Questions about the grid below. Rows and columns are numbered from 1.
1) The entry in the bottom-left corner?
2) The entry in the bottom-right corner?
3) The entry directly above 116?
4) The entry at row 1, column 1?
5) The entry at row 1, column 2?
6) The entry at row 3, column 3?
7) The entry in row 3 and column 1?
8) The entry at row 1, column 3?
array([[108, 154, 153, 107, 100, 151],
       [144, 106, 106, 146, 152, 108],
       [132, 123, 123, 132, 134, 124],
       [139, 114, 114, 140, 144, 115],
       [115, 145, 145, 114, 109, 143],
       [137, 117, 117, 138, 141, 117],
       [122, 136, 136, 121, 119, 135],
       [124, 133, 133, 124, 123, 133],
       [108, 154, 153, 107, 100, 151],
       [141, 111, 111, 142, 147, 113],
       [112, 148, 148, 112, 106, 146],
       [122, 137, 136, 122, 119, 135],
       [120, 140, 139, 118, 116, 138],
       [139, 114, 114, 140, 144, 115],
       [134, 120, 120, 135, 137, 121],
       [134, 120, 120, 135, 137, 120]])
1) 134
2) 120
3) 119
4) 108
5) 154
6) 123
7) 132
8) 153

[109 153 107 151 107 108 152 109 151 154 153 153 108]
The 1st entry from the right -> 108
The second entry from the right is 153
The 3rd entry from the right is 153
The 2nd entry from the left -> 153

Read these off the table that follows.
1) Give the entry in the bottom-right corner.
2) Give the second entry on the diagonal from the top-right corner.
3) Give the top-left entry.
4) Give the largest entry in the first column.
5) Give the entry in the bottom-left corner.
6) Give the 1st entry on the diagonal from the top-right corner.
7) Give the 3rd entry on the main diagonal.
[[108 140 124 104 125 138 116 148 131 127 124 148 127 118]
 [108 121 105 149 136 124 134 122 107 144 128 146 105 110]
 [149 146 132 105 145 146 145 122 141 117 109 124 130 106]
 [119 129 120 120 132 119 140 136 107 115 128 129 120 108]]
1) 108
2) 105
3) 108
4) 149
5) 119
6) 118
7) 132

Read these off the table that follows. Counting starts at 1.
1) Report the entry at row 1, column 3.
2) Report the top entry of the column that holds the largest entry.
3) Report the entry in row 3 and column 2.
4) Report the top-left entry.
5) Report the bottom-left entry.
6) Report the entry in the bottom-right corner.
7) Report the entry at row 2, column 3.
8) Report the entry in row 3 and column 3.
[[115 124 123 119 137 127 126 131 128 142 132 123 151 121 131 127]
 [111 129 125 103 139 127 126 130 132 133 122 113 126 116 139 133]
 [114 131 126 108 138 129 129 138 143 113 121 129 101 132 128 129]
 [129 135 133 115 126 129 136 142 129 128 142 151 132 125 118 116]
 [125 122 119 118 130 121 127 131 136 134 124 118 135 123 135 132]
 [118 123 120 119 136 125 116 127 118 133 136 136 146 139 119 124]
 [134 130 127 115 122 123 131 141 138 124 138 151 122 123 119 118]
 [125 122 118 118 129 120 140 115 129 135 127 122 140 127 132 131]
 [129 134 128 103 124 120 133 146 131 133 126 119 137 131 132 136]
 [136 132 130 124 121 125 115 115 111 142 138 131 156 130 125 128]
 [116 124 118 101 135 120 123 121 128 117 121 126 103 118 134 128]
 [133 128 126 116 123 121 130 127 134 135 138 139 142 123 123 122]
 [122 121 120 125 133 125 146 132 120 136 136 136 143 124 125 123]
 [118 123 117 106 135 120 144 119 125 135 129 124 141 125 131 130]
 [112 125 117  99 138 121 115 129 113 122 122 122 110 117 135 129]]
1) 123
2) 151
3) 131
4) 115
5) 112
6) 129
7) 125
8) 126

148  138  134  127  116  118  114  129
124  123  130  138  132  127  122  125
117  124  113  127  144  114  134  126
133  142  109  117  121  139  136  125
138  139  130  108  158  107  126  125
127  132  130  126  129  131  125  128
132  139  128  125  124  120  112  132
129  136  144  124  136  128  119  127
118  124  132  104  120  103  134  109
128  134  124  144  134  117  108  126
Indices start at 1.
Find the entry directly above 107.
A: 139
The entry in row 2 and column 3 -> 130
The top entry of the column that holds the smallest entry: 118
Find the smallest entry.
A: 103
The bottom-left entry -> 128
Find the entry in the bottom-right corner.
A: 126
Find the entry in row 1 and column 1.
A: 148
Find the entry in row 3 and column 3.
A: 113
The entry just left of 123 -> 124
Find the entry at row 3, column 1.
A: 117
The entry in row 1 and column 2 is 138
Find the bottom entry of the column that holds the largest entry.
A: 134
The entry in row 1 and column 3 -> 134
The entry directly above the largest entry -> 121
Find the entry directly below 112.
A: 119
The entry in the top-right corner: 129
The top entry of the column that holds the largest entry: 116
Find the entry directly below the largest entry.
A: 129

arr =
[[117 124 142 128 155 122 132 118]
 [115 122 136 143 138 138 146 137]]
The entry in the bottom-right corner -> 137
Give the first entry in the row that holds the largest entry.
117
Give the largest entry in the last row.
146
Give the entry just right of 142.
128
The 3rd entry in reading order is 142
The 2nd entry in reading order is 124

Read these off the array that follows.
1) Give the entry just left of 134.
2) Give the 3rd entry in reading order.
3) Give the entry just right of the largest entry.
((131, 131, 136, 135, 135, 139, 124, 131), (116, 112, 136, 130, 130, 127, 125, 137), (126, 125, 127, 130, 120, 123, 122, 130), (122, 120, 133, 123, 130, 126, 129, 127), (131, 130, 140, 127, 124, 120, 119, 126), (120, 133, 129, 133, 113, 116, 111, 124), (130, 132, 127, 131, 126, 131, 127, 129), (139, 135, 125, 122, 129, 122, 118, 129), (126, 126, 127, 128, 124, 131, 129, 125), (106, 140, 153, 117, 114, 134, 131, 117))
1) 114
2) 136
3) 117

W = [138 138 115 142 149 105 139 116]
The entry just right of 105 -> 139
What is the largest entry?
Answer: 149

Read these off the matrix that follows.
1) Find the top-right entry.
2) Find the first entry in reading order.
3) Find the last entry, reading row by row.
4) Find the entry just left of 136.
5) Find the smallest entry in the last row.
6) Find the entry directly above 118.
7) Find the entry just left of the smallest entry.
8) Find the top entry of the column that holds the largest entry.
[[130 135 147 122 115 146 122 121 110 119 126 149 144 107 119]
 [111 150 143 145 121 127 106 116 106 117 120 108 142 106 127]
 [111 152 106 106 104 151 129 150 127 117 128 107 118 113 136]]
1) 119
2) 130
3) 136
4) 113
5) 104
6) 142
7) 106
8) 135

Questions about the row below.
1) The entry just right of 119?
2) The entry just left of 120?
[148 146 142 114 120 105 119 152 117 129 116 141 147 111 145 108]
1) 152
2) 114
